In the data rows, zero lies at 4.5, halfway between 4 and 5.
Here are some numbered points:
4:5:6:6:0:7:6:5:6:5:2:4:2:1:5 0
2:4:3:3:7:5:5:5:3:5:6:2:3:5:4 1
4:6:5:4:5:4:6:3:5:5:4:3:3:4:6 2
4:6:4:3:3:4:6:6:5:3:4:6:7:4:4 3
6:6:5:6:2:7:5:5:3:5:4:5:2:5:6 4
7:1:3:5:6:1:1:8:4:4:2:5:6:4:3 5
3:4:6:4:3:6:4:6:5:3:5:6:5:5:5 6
9:5:7:5:3:4:5:5:7:5:2:6:5:4:5 7
5:4:7:6:5:4:6:3:5:2:2:4:6:5:4 8
4:6:3:5:4:5:7:4:5:4:4:4:4:4:4 9
4:5:4:5:8:3:4:4:4:4:4:5:7:5:3 10
0:8:4:4:5:7:7:4:3:5:5:3:3:4:4 11
4:5:5:4:5:4:4:2:6:4:7:4:4:6:4 12
2:6:6:4:6:6:5:3:5:5:6:4:4:2:4 13
0:5:3:6:5:7:6:4:3:5:4:5:5:2:3 14
2:3:5:4:4:5:5:8:3:5:3:6:4:4:5 15
3:3:3:6:4:6:4:5:4:5:4:5:1:6:6 16
3:6:4:1:4:6:7:2:6:4:6:2:5:3:5 17
5:4:6:5:3:6:4:6:4:4:6:6:6:4:3 18
7:6:8:4:2:6:5:2:9:3:3:6:6:4:4 19
0:7:5:3:2:9:8:2:4:5:4:0:3:4:7 20
9:2:7:4:3:6:0:6:7:3:6:5:1:6:4 21
1:3:1:3:4:5:7:4:5:4:5:4:5:3:5 22
2:6:4:4:6:4:7:5:3:4:1:5:4:4:7 23
7:1:3:5:6:0:1:8:3:5:4:6:7:7:5 24
5:3:3:4:6:3:3:5:5:5:6:5:1:4:6 25
1:8:8:5:2:7:9:1:6:7:4:3:2:2:5 26
6:2:7:7:5:1:5:8:6:3:1:8:6:4:4 27
5:5:4:4:5:5:4:5:6:6:6:2:4:3:5 28
3:4:4:2:5:4:6:5:3:7:5:4:6:5:6 29
8:2:2:4:7:0:1:5:5:6:7:5:3:6:6 30
6:3:4:6:2:5:5:6:6:4:2:3:2:4:6 31
4:2:6:5:3:5:4:7:3:4:2:5:4:3:5 32
1:5:5:6:4:8:7:4:2:5:4:3:0:5:5 33
1:7:7:6:1:9:7:3:3:5:6:5:4:4:4 34
1:7:4:4:5:7:6:2:3:4:5:2:3:4:4 35
9:6:7:4:7:4:3:4:4:6:4:6:8:6:4 36
4:4:3:4:5:5:4:3:5:4:4:2:5:5:5 37
5:6:2:5:7:4:5:4:5:5:4:4:6:5:3 38
4:7:4:4:2:7:5:2:5:5:7:2:0:6:6 39
7:3:3:4:8:4:1:2:6:5:7:2:4:7:4 40
2:6:4:3:4:5:7:5:4:6:7:5:5:4:5 41
1:5:4:5:3:7:6:3:4:5:6:4:4:2:3 42
5:3:6:5:2:6:3:7:3:5:3:4:3:5:6 43
6:4:3:6:6:4:1:6:3:4:4:5:3:6:4 44
0:5:4:3:3:6:8:3:4:5:5:5:5:4:5 45
6:2:3:3:9:0:0:9:4:4:6:6:5:6:5 46
7:7:4:6:3:4:4:3:3:5:4:4:2:4:7 47
8:5:5:3:8:3:2:3:7:5:7:5:5:6:3 48
3:5:2:6:1:8:6:2:5:4:3:3:0:2:4 49
4:7:6:4:5:5:7:2:3:4:4:3:4:6:5 50
6:1:3:4:6:2:3:7:4:4:3:6:9:6:3 51
6:6:4:5:2:1:5:4:5:6:4:4:3:5:7 52
9:3:4:5:7:1:2:6:6:3:5:7:9:6:2 53
1:7:4:4:4:7:6:2:3:5:6:2:2:5:4 54
7:2:3:5:4:7:3:4:8:4:4:5:3:6:5 55
5:5:5:1:4:5:5:3:7:3:7:4:6:4:4 56
4:2:4:7:5:2:7:6:6:3:1:7:6:5:2 57
3:9:7:5:5:6:8:1:4:5:5:3:4:6:6 58
5:3:4:7:5:2:6:5:4:3:4:7:5:5:4 59
2:8:3:2:6:3:7:2:1:6:5:1:1:6:9 60
6:5:6:3:3:6:3:4:6:5:7:3:1:5:6 61
5:5:5:6:3:2:5:4:5:4:4:6:3:4:6 62
9:3:4:4:2:4:1:9:5:4:3:5:1:2:5 63
4:4:3:4:2:7:4:6:2:5:5:3:0:2:5 64
6:5:5:4:2:7:4:4:5:5:7:3:0:6:6 65
7:1:4:7:5:4:4:5:6:4:4:5:3:4:3 66
3:5:4:7:2:7:7:4:6:5:4:4:0:2:5 67
7:3:4:5:5:4:2:5:6:4:5:3:6:6:4 68
9:4:7:5:2:3:3:7:7:3:3:4:2:5:5 69
6:6:4:4:5:3:5:2:4:5:4:0:3:5:8 70
6:5:8:4:6:5:3:3:5:5:7:7:8:7:3 71
4:2:5:5:3:5:4:7:3:4:3:4:3:3:5 72
7:6:6:4:5:3:4:5:4:3:4:3:3:6:6 73
8:2:3:2:6:3:2:7:5:4:5:6:9:5:3 74
7:2:3:5:6:3:3:4:6:4:5:4:5:4:4 75
2:2:3:6:3:7:4:5:4:5:3:5:0:6:6 76
2:6:2:3:4:6:8:3:6:4:6:2:4:4:4 77
6:3:3:7:5:2:4:6:5:4:4:7:4:4:4 78
3:2:5:3:3:5:4:7:4:4:6:5:6:5:4 79
6:4:5:6:3:4:5:5:6:4:5:5:6:5:3 80
5:3:5:5:3:6:4:7:4:5:4:5:3:5:4 81
9:1:2:4:5:2:2:6:5:3:5:3:5:6:4 82
1:6:4:4:6:7:5:3:3:6:6:4:7:5:5 83
4:6:2:4:5:6:5:1:4:4:6:3:2:4:4 84
8:4:4:3:5:4:4:5:6:4:2:3:7:5:6 85
4:4:7:7:3:7:7:4:3:5:3:7:7:3:4 86
4:3:5:6:5:5:4:5:3:5:4:5:3:6:4 87
6:3:4:5:5:3:4:3:6:4:6:2:6:5:4 88
4:6:5:6:2:7:7:1:6:4:5:3:3:5:6 89
4:3:5:4:7:2:3:4:4:5:6:5:5:5:5 90
0:3:2:2:7:5:5:5:2:7:6:1:6:2:4 91
3:6:5:4:3:6:6:3:3:4:5:3:4:4:6 92
1:5:4:5:3:7:5:4:3:5:6:4:4:2:3 93
0:7:3:1:4:9:6:1:3:6:6:1:5:5:6 94
5:3:4:8:3:5:5:4:5:3:2:7:6:3:1 95
5:3:6:5:1:9:3:6:3:5:3:3:3:4:6 96
5:4:3:4:7:4:2:2:6:6:7:2:4:6:5 97
2:4:4:3:6:6:4:4:4:6:7:4:5:4:5 98
6:2:5:5:7:3:3:7:3:6:5:6:7:6:5 99
7:5:5:5:7:2:3:4:6:4:5:5:6:7:4 100
1:7:3:4:5:7:6:2:3:4:5:2:3:4:4 101
4:1:5:7:9:1:3:6:5:2:3:9:5:4:2 102
4:9:6:3:5:6:6:2:4:5:5:3:5:7:5 103
2:5:5:5:5:6:6:4:4:4:4:4:4:4:4 104
2:9:7:4:3:7:7:2:5:6:5:5:6:4:4 105
5:6:6:4:5:4:3:6:4:4:6:8:8:5:3 106
4:7:4:4:2:6:8:4:6:4:3:5:6:3:4 107
5:1:3:8:6:4:3:6:6:3:2:7:6:6:2 108
1:3:3:2:8:5:4:5:2:6:7:3:6:4:4 109
0:7:8:6:0:7:8:2:4:4:6:6:3:3:4 110
5:5:5:3:3:4:4:3:5:6:6:4:4:5:6 111
3:5:3:5:5:5:5:5:3:4:4:4:4:2:3 112
5:6:5:4:4:5:6:3:5:5:4:1:4:4:5 113
6:1:3:5:3:0:5:9:5:3:2:9:9:3:2 114
0:3:4:4:6:7:5:4:2:7:6:5:6:4:5 115
8:4:6:5:4:4:3:6:4:5:6:5:5:4:4 116
5:2:6:5:1:7:4:7:3:5:2:4:3:4:6 117
5:3:4:4:3:6:4:4:5:5:4:3:1:4:6 118
3:6:5:4:7:3:4:6:4:4:4:6:7:4:3 119
3:4:3:5:8:2:4:4:2:4:4:4:4:7:6 120
3:7:4:2:5:8:7:0:5:7:8:0:4:3:6 121
2:5:7:7:2:7:7:5:4:4:4:8:6:4:4 122
1:5:5:5:3:7:6:5:3:5:4:2:1:2:6 123
8:3:5:3:8:0:0:6:5:4:6:5:5:6:6 124
3:5:2:4:4:7:6:4:5:4:6:3:5:5:3 125
3:7:4:4:3:7:7:4:3:4:3:3:5:3:5 126
4:5:8:7:4:5:4:5:6:2:4:7:5:5:3 127
4:4:6:7:3:4:5:7:5:4:2:6:2:4:6 128
4:3:1:3:4:5:4:5:5:4:6:5:4:3:3 129
6:6:3:4:5:3:5:3:4:5:6:3:6:4:5 130
4:4:6:7:1:6:4:7:6:4:2:7:4:2:4 131
4:4:5:4:3:4:4:6:4:5:3:5:5:4:5 132
2:4:4:6:7:4:5:5:4:4:3:5:5:5:4 133
6:5:6:4:4:6:2:5:4:4:4:4:4:5:4 134
2:5:3:4:5:7:5:3:6:4:5:3:3:5:4 135
3:5:5:6:4:5:7:2:6:3:3:2:4:2:4 136
1:9:2:5:5:5:9:0:3:6:5:1:0:4:7 137
5:5:4:4:5:4:5:2:5:5:5:2:6:5:4 138
1:4:4:5:4:7:6:4:3:5:4:3:0:3:6 139
6:3:4:7:3:7:4:6:3:5:2:4:2:4:4 140
2:6:5:3:3:8:5:3:3:5:5:1:1:4:7 141
5:4:6:4:3:3:4:4:5:5:5:5:7:2:3 142
9:5:6:6:2:5:5:6:5:5:3:4:2:5:6 143
2:2:4:4:2:5:6:6:6:5:3:4:6:4:4 144
6:1:3:3:5:4:3:5:6:3:5:7:7:5:3 145
3:5:4:6:4:5:6:3:5:4:6:5:4:4:3 146
4:5:3:4:6:5:5:5:4:5:3:3:3:5:5 147
1:3:1:3:6:4:6:6:3:3:4:7:5:4:4 148
2:3:0:3:7:2:5:6:3:5:4:4:5:4:5 149
9:1:7:7:2:4:2:9:5:4:2:5:3:4:4 150
4:5:4:6:5:6:5:4:5:4:3:5:5:6:4 151
4:4:5:6:5:7:6:4:4:4:3:4:4:4:4 152
4:6:2:3:2:5:6:4:5:4:6:4:4:5:6 153
5:3:5:6:7:3:4:3:6:5:5:6:4:4:3 154
6:3:5:2:4:5:4:4:6:3:4:6:8:6:5 155
0:7:4:5:3:8:6:2:3:5:5:4:5:2:4 156
7:3:0:4:8:2:0:7:3:5:6:5:5:6:4 157
8:4:5:5:5:1:4:4:4:5:5:5:4:6:7 158
4:4:3:4:6:5:4:4:6:3:4:3:6:5:4 159
9:5:5:4:5:1:2:5:5:5:5:6:6:6:3 160
7:7:7:3:5:6:4:2:6:5:7:2:4:5:7 161
2:4:7:6:2:6:6:3:6:3:3:5:6:4:3 162
5:4:7:7:4:5:7:3:4:4:3:6:6:4:4 163
5:5:5:7:4:5:6:6:4:4:3:7:7:4:3 164
4:3:5:5:5:1:3:5:4:5:5:5:4:6:5 165
6:7:7:3:5:6:4:2:6:5:6:2:4:5:7 166
4:3:6:6:1:8:4:6:6:5:2:5:2:5:6 167
5:1:2:2:9:1:0:9:4:6:6:5:9:5:4 168
8:5:8:5:0:7:4:3:8:5:3:2:0:4:7 169
3:5:6:2:3:6:5:3:5:5:8:3:6:3:5 170
0:4:3:3:6:4:7:4:3:4:4:4:4:5:4 171
7:5:6:4:2:7:5:4:7:4:4:5:6:5:6 172
5:2:4:8:3:5:6:4:5:2:1:7:6:3:1 173
6:5:6:5:4:5:6:4:4:4:5:5:7:5:4 174
3:5:5:5:4:4:5:5:4:5:3:6:4:5:6 175
0:9:4:1:3:9:9:1:3:6:6:1:5:5:6 176
8:5:7:4:4:4:4:3:5:5:4:4:8:6:5 177
2:2:6:5:3:6:2:7:4:3:3:5:3:5:4 178
7:2:4:6:7:0:3:6:5:3:5:6:7:6:2 179
7:3:3:5:5:4:2:5:4:4:6:5:3:5:3 180
4:9:8:3:3:6:7:1:6:4:7:3:3:4:6 181
7:3:2:6:6:0:4:5:5:4:4:5:4:5:4 182
5:1:5:5:4:3:2:7:4:4:4:7:7:2:2 183
8:1:1:2:7:0:0:9:3:5:6:6:8:6:5 184
6:4:7:5:5:4:3:5:5:3:3:5:6:8:5 185
8:2:5:3:7:0:0:6:5:4:5:5:5:5:5 186
7:2:4:7:7:1:3:6:5:3:5:7:7:6:0 187
7:5:2:4:5:2:3:5:5:4:6:5:5:7:5 188
3:5:2:4:4:4:5:3:3:5:7:4:2:4:4 189
5:3:2:4:4:4:3:7:6:4:5:7:5:5:3 190
5:2:4:3:7:4:2:6:4:5:7:3:7:4:2 191
3:7:4:1:4:6:7:2:6:4:7:2:5:3:5 192
7:3:6:6:6:3:4:7:5:6:5:6:7:5:3 193
3:4:5:4:4:6:6:3:5:3:3:3:6:7:4 194
2:5:4:2:7:7:4:2:5:7:7:2:6:2:5 195
3:4:4:4:5:5:6:5:3:7:6:4:5:4:5 196
2:4:5:3:2:6:6:4:5:3:4:5:7:4:4 197
8:5:6:3:3:7:5:4:7:4:5:5:6:6:5 198
0:6:4:5:7:4:6:1:2:4:5:4:2:7:7 199
4:3:5:5:5:7:4:4:6:5:3:4:3:2:5 200
9:2:6:4:5:3:1:9:5:4:2:5:3:6:7 201
7:5:5:4:6:0:4:4:4:5:4:6:5:7:7 202
8:4:4:5:5:1:4:4:4:6:6:4:3:5:7 203
6:3:6:7:4:5:6:5:4:5:3:6:5:3:3 204
9:3:2:6:6:0:2:5:3:4:6:5:3:5:5 205
4:6:3:4:4:5:6:3:5:4:5:4:6:4:5 206
3:4:7:5:1:7:5:5:5:5:2:4:1:3:6 207
9:6:5:5:6:0:5:2:5:4:5:4:6:5:3 208
4:4:5:5:5:6:2:5:5:4:5:4:3:6:3 209
4:0:5:3:8:2:2:9:3:7:7:7:9:2:3 210
5:7:6:6:3:3:6:3:6:4:4:5:3:4:6 211
4:9:6:3:5:5:6:3:4:5:5:4:6:6:5 212
6:4:2:4:5:3:2:4:4:5:5:3:4:5:5 213
1:6:3:4:5:7:6:2:3:4:5:3:3:5:4 214
9:3:3:7:5:1:4:6:7:2:2:6:6:5:3 215
6:3:8:2:4:5:3:7:5:6:7:5:5:3:6 216
5:4:4:4:3:5:6:5:5:4:4:4:5:5:5 217
9:2:6:6:3:0:3:7:7:4:3:7:6:6:4 218
5:7:5:5:5:3:5:4:4:4:4:3:2:5:7 219
8:8:7:5:5:7:5:1:6:6:4:4:5:6:5 220
5:2:6:6:2:5:4:7:3:4:2:5:3:2:5 221
5:1:5:5:6:3:2:7:5:3:4:8:8:3:1 222
4:4:7:4:3:7:6:1:6:6:5:3:5:2:6 223
0:8:5:4:3:7:8:2:4:6:6:4:5:4:5 224
9:4:8:4:6:2:4:1:7:4:6:4:7:7:4 225
3:6:3:4:6:3:4:5:1:5:4:5:5:3:5 226
8:3:5:2:8:2:1:5:6:6:8:6:6:6:3 227
3:3:3:4:6:5:4:3:3:5:8:3:4:2:3 228
6:3:6:5:2:6:3:7:4:5:4:5:3:3:4 229
6:3:7:7:4:4:6:4:4:5:4:6:6:4:4 230
3:3:1:3:7:2:4:7:3:5:4:5:5:4:5 231
0:9:6:4:3:7:8:2:4:6:5:4:4:3:5 232
2:7:4:4:8:3:6:3:2:5:4:3:4:6:6 233
4:5:3:3:7:5:4:3:4:6:6:2:5:5:6 234
3:3:4:5:3:6:6:5:4:3:2:5:7:3:4 235
5:3:5:4:6:5:4:6:4:6:5:5:6:4:3 236
5:4:6:8:4:7:5:4:4:3:3:6:6:5:3 237
3:4:4:6:8:3:6:5:3:4:1:5:5:5:5 238
4:6:6:6:1:6:6:4:5:4:4:5:4:2:5 239
3:4:3:6:5:4:5:4:4:4:5:3:4:5:4 240
3:3:3:5:6:1:4:6:2:5:4:5:4:5:6 241
4:9:6:3:5:6:6:2:4:5:5:3:5:7:5 242
4:3:1:4:6:3:2:5:3:4:6:5:6:5:4 243
6:5:4:6:5:3:3:5:5:4:6:5:2:6:5 244
4:4:6:4:0:7:2:6:4:4:5:5:2:3:4 245
3:4:3:3:5:5:6:4:5:3:1:3:7:4:5 246
4:3:5:6:2:7:4:6:3:5:3:4:3:4:5 247
3:4:7:6:1:6:6:3:6:3:2:5:7:5:3 248
4:4:5:5:3:4:6:5:6:5:5:5:6:4:4 249
8:1:7:7:5:0:4:9:7:3:0:8:7:4:3 250
1:7:3:2:4:8:5:1:4:6:6:1:4:5:6 251
9:0:6:4:8:1:0:9:7:3:6:8:6:4:2 252
6:5:2:6:5:1:6:4:4:5:3:5:2:5:6 253
4:7:5:5:6:5:4:3:6:4:6:5:6:6:2 254
3:4:7:5:3:7:4:7:3:5:5:6:3:5:6 255
5:4:7:5:3:3:4:6:6:3:6:9:8:5:2 256
7:0:6:6:4:4:0:9:6:3:1:4:3:6:4 257
5:5:6:7:0:6:6:6:6:5:2:5:2:1:5 258
0:9:5:4:5:7:7:1:3:6:8:4:5:4:3 259
4:3:3:3:4:4:3:5:4:5:6:4:5:4:6 260
6:6:3:5:6:2:4:5:5:6:5:4:5:5:5 261
2:6:5:5:4:8:6:3:3:4:4:4:4:3:4 262
5:3:3:5:6:6:2:5:4:3:5:6:7:4:1 263
4:5:8:7:4:5:4:5:7:2:4:7:5:6:2 264
7:6:6:4:4:3:3:5:4:5:4:6:7:4:3 265
6:4:6:5:6:4:3:6:5:3:3:5:6:8:5 266
3:6:3:4:4:4:5:5:3:6:5:4:3:6:7 267
5:5:3:5:4:6:5:4:2:5:4:5:6:3:5 268
5:7:7:3:0:9:8:1:8:5:4:3:5:4:6 269
6:1:3:2:9:1:1:9:4:6:6:5:9:5:4 270
5:5:1:3:5:5:5:4:4:4:5:3:5:4:3 271
2:6:6:5:5:6:6:4:5:4:5:4:5:5:4 272
6:6:6:7:2:2:6:4:6:4:4:6:3:4:6 273
4:5:4:4:7:2:4:4:3:4:4:5:5:7:6 274
3:4:5:3:5:7:5:2:4:6:6:1:6:5:6 275
3:5:3:2:8:3:4:4:2:5:6:5:6:5:4 276
4:5:3:4:6:6:3:3:3:4:5:4:4:6:4 277
6:4:5:4:3:3:4:5:5:5:5:5:6:3:3 278
6:4:3:4:4:5:5:4:1:6:4:5:7:3:5 279
1:5:5:6:3:6:7:5:2:5:3:7:5:1:4 280
5:4:4:5:4:4:7:5:4:3:4:6:6:4:3 281
4:7:6:2:2:6:6:2:6:6:6:3:4:3:7 282
7:3:5:8:2:6:5:5:7:4:3:4:0:4:5 283
4:6:4:5:5:5:9:2:4:3:2:2:2:5:6 284
6:3:4:6:5:4:4:5:5:3:4:6:6:6:3 285
6:8:8:7:4:3:7:4:8:4:4:6:3:4:3 286
5:2:6:7:4:6:2:8:4:4:4:7:2:3:1 287
0:5:1:4:5:8:6:2:2:7:8:2:1:2:5 288
0:4:3:3:7:4:7:4:3:4:4:3:5:5:5 289
3:3:4:2:5:6:2:6:5:3:4:4:9:6:3 290
2:6:2:4:4:5:5:2:3:6:5:3:2:5:8 291
1:4:5:6:2:8:5:7:1:5:3:6:2:1:4 292
New points follow, each followed by the numbers of its two nearest points above, nearest first.
4:4:3:4:3:7:4:5:3:5:5:4:0:3:4 64 118
4:7:5:4:1:8:5:2:5:5:6:2:0:5:6 39 65
7:3:3:6:6:1:2:6:6:4:4:5:4:5:5 182 78
4:6:4:3:4:5:6:6:4:3:4:6:7:4:4 3 281
2:5:2:5:4:5:5:3:3:5:7:4:2:3:4 189 84
6:6:4:5:5:4:3:3:5:4:6:4:2:6:5 244 12
1:3:1:3:7:4:6:6:3:3:4:6:5:5:4 148 149
9:5:7:4:6:4:3:5:5:6:3:6:7:6:4 36 177
7:4:6:3:5:6:2:4:7:5:7:4:3:5:5 61 134
3:5:6:4:2:6:4:7:6:4:4:6:4:3:4 6 131
2:3:3:3:5:6:5:5:4:3:2:4:7:5:4 246 235
4:7:4:4:2:8:5:3:5:5:7:3:0:6:5 39 65
9:2:4:7:5:4:2:6:6:4:3:5:2:5:3 66 180
5:7:7:4:4:5:3:5:4:5:6:8:9:6:4 106 71
4:7:4:4:1:8:5:2:5:5:7:2:0:6:6 39 65
5:3:4:6:5:2:6:6:6:3:1:7:6:5:2 57 59
7:6:4:4:5:2:5:2:4:5:4:1:2:6:9 70 219
4:5:4:6:2:7:7:4:6:5:4:3:0:3:6 67 49
5:7:5:5:3:6:6:2:5:5:3:2:5:5:7 113 89
6:7:5:5:5:3:5:1:5:4:4:0:1:6:7 70 219
5:4:3:4:6:3:3:5:5:6:6:5:2:4:5 25 244
0:3:3:3:6:5:6:6:2:4:4:7:8:5:4 148 171
6:4:9:4:0:7:4:5:8:4:4:4:0:3:6 169 207
3:6:7:2:2:6:6:2:6:5:8:3:6:3:5 170 282
5:5:5:4:9:3:3:3:5:6:5:5:7:4:3 10 90
6:4:4:6:5:4:4:4:5:3:5:7:6:6:2 285 80
4:5:6:1:7:5:4:3:5:4:6:4:7:4:5 56 98
6:6:8:0:5:5:3:3:6:4:8:4:7:6:5 56 161
4:5:2:2:2:5:6:4:5:4:7:5:4:5:6 153 206
4:3:6:5:2:3:4:7:5:4:3:5:6:4:5 132 32
0:6:4:2:3:7:8:3:4:5:5:5:5:4:5 45 224
4:8:4:5:7:4:4:3:4:4:6:5:6:5:2 254 10
5:5:4:3:4:3:5:4:4:5:4:1:4:4:8 70 2
4:6:5:3:3:5:4:3:4:6:6:3:3:5:7 111 92
7:6:6:3:5:4:4:4:5:4:4:3:3:6:6 73 219
3:5:3:5:5:6:5:5:4:4:5:5:6:3:2 112 146
6:5:6:4:5:4:3:5:4:4:4:3:3:6:6 73 134
2:6:3:3:5:2:4:5:1:5:4:5:4:3:6 226 241
2:8:7:5:3:7:9:2:5:7:3:4:3:2:6 26 232
1:6:4:6:5:6:6:4:3:5:4:5:5:3:3 14 104
4:4:5:5:4:5:4:7:4:5:5:4:3:4:4 81 72
9:2:5:7:3:4:3:9:3:5:2:7:4:4:4 150 229
0:3:3:2:9:5:4:5:2:6:8:2:6:3:4 109 91
1:9:8:5:2:7:9:0:6:7:3:3:2:1:6 26 232
5:6:4:5:5:3:6:2:5:5:4:2:6:5:4 138 130
0:8:6:5:1:9:8:1:3:5:4:0:0:1:7 20 26
0:6:1:3:4:9:7:1:2:7:9:1:1:1:5 288 121
2:3:2:3:6:4:5:6:4:3:4:6:5:5:4 148 231
4:5:4:5:8:3:5:3:4:3:4:5:7:5:3 10 38
4:4:2:4:6:3:2:6:3:4:5:5:4:5:4 243 44
6:3:4:4:3:5:4:5:5:5:4:3:2:4:6 118 31
1:2:6:8:4:4:8:5:5:3:1:8:6:5:3 57 173
5:2:3:6:6:5:2:6:5:3:4:6:7:4:1 263 222
3:5:5:5:6:5:4:3:5:4:5:5:7:6:2 254 10
6:3:6:9:4:7:5:4:3:4:3:7:6:5:2 237 204
2:6:4:4:3:5:7:5:3:6:6:5:4:4:6 41 196
3:4:4:8:7:4:5:5:4:4:2:6:5:5:3 133 238
8:2:2:2:7:1:1:8:5:3:5:6:8:3:2 74 5
7:1:3:5:5:1:1:7:3:5:4:5:5:6:5 24 5
2:3:4:7:6:4:5:4:4:3:3:7:6:5:2 133 59
7:9:7:5:1:4:7:2:6:4:3:4:5:3:5 211 239
4:7:4:5:4:5:9:1:4:3:1:1:0:4:7 284 137
7:7:5:4:5:5:3:3:6:4:6:4:7:7:3 254 100
3:6:4:4:7:3:6:4:2:5:4:4:4:6:6 233 274
6:5:6:3:3:7:4:4:6:5:7:3:2:5:6 61 65
3:5:5:4:5:3:5:2:5:4:7:4:5:6:4 12 138
7:6:5:4:8:2:3:3:5:4:5:4:5:7:4 100 48
2:4:1:4:7:5:3:3:2:6:7:3:4:3:4 228 109
1:5:5:2:6:8:5:2:5:7:7:2:5:3:6 195 275
0:7:5:3:5:7:6:5:4:5:5:4:4:5:4 11 272
2:6:4:3:3:6:7:5:3:6:6:5:4:3:5 41 45
5:4:4:4:5:1:4:5:4:5:4:6:5:6:5 165 274
7:4:1:7:5:0:6:4:4:5:3:5:2:4:6 253 182
4:4:6:6:4:6:6:4:5:4:4:4:4:4:4 152 104
3:3:4:4:5:6:6:6:3:8:7:4:6:4:4 196 98
8:4:0:3:9:0:0:7:4:5:7:5:5:6:5 157 46
6:1:7:3:4:3:2:9:6:6:4:7:9:1:4 183 222
4:5:5:4:7:3:4:6:5:4:4:6:7:4:3 119 10
6:0:3:4:6:1:3:8:4:4:2:7:9:6:2 51 5
4:4:1:3:6:3:2:5:3:4:6:5:6:5:4 243 276
4:7:7:3:2:5:6:2:6:6:4:4:3:3:8 282 2
4:0:3:9:7:4:2:6:6:2:2:8:6:6:2 108 102
5:4:3:6:6:4:4:5:4:4:4:6:6:5:2 285 10
6:4:6:5:5:4:4:2:7:4:5:6:5:4:3 154 80
5:3:4:4:2:5:4:5:5:5:4:2:1:4:7 118 31
8:7:7:5:6:4:4:1:8:5:5:3:4:5:3 220 225
7:3:4:7:5:3:4:5:6:2:4:7:6:6:2 285 215
5:4:3:4:2:5:3:6:3:5:5:4:0:3:5 64 118
4:7:4:3:5:5:6:3:4:6:5:1:5:4:5 113 138
7:4:5:8:8:4:2:5:3:4:4:7:7:7:0 187 285
4:3:6:6:4:6:2:7:4:4:5:7:2:4:2 287 81
7:4:5:7:5:3:4:5:6:3:4:7:6:6:3 285 80
2:5:4:3:5:6:7:3:5:3:2:3:6:4:6 246 194
4:5:4:4:6:4:4:5:4:5:3:4:3:5:5 147 175
5:4:7:4:3:7:5:1:6:6:5:4:5:3:6 223 282
5:2:3:3:5:4:4:4:5:3:5:6:7:5:3 145 285
7:5:4:6:6:2:3:4:6:4:7:6:2:6:5 244 188
4:4:4:7:6:6:5:4:5:3:2:5:5:6:4 151 152
9:1:6:6:2:4:1:9:5:4:2:5:3:5:4 150 257
5:7:5:6:3:4:6:3:5:6:3:5:5:5:6 211 175
9:6:7:4:6:4:3:4:5:6:4:6:9:6:4 36 177
6:2:4:6:5:4:3:6:5:3:2:5:3:5:3 66 285
6:4:4:6:4:5:3:4:4:4:6:5:4:4:4 180 116
6:3:3:5:6:3:4:4:6:4:5:4:4:4:4 75 88
6:1:3:3:6:4:3:5:6:3:6:7:7:5:3 145 74
5:5:6:6:1:6:5:5:5:4:3:5:5:2:4 239 131
3:6:5:4:4:7:7:4:4:4:3:4:6:4:5 126 104
4:6:5:2:3:4:4:3:5:7:7:4:3:5:7 111 282
5:3:4:6:5:4:3:5:4:4:6:5:3:5:3 180 87
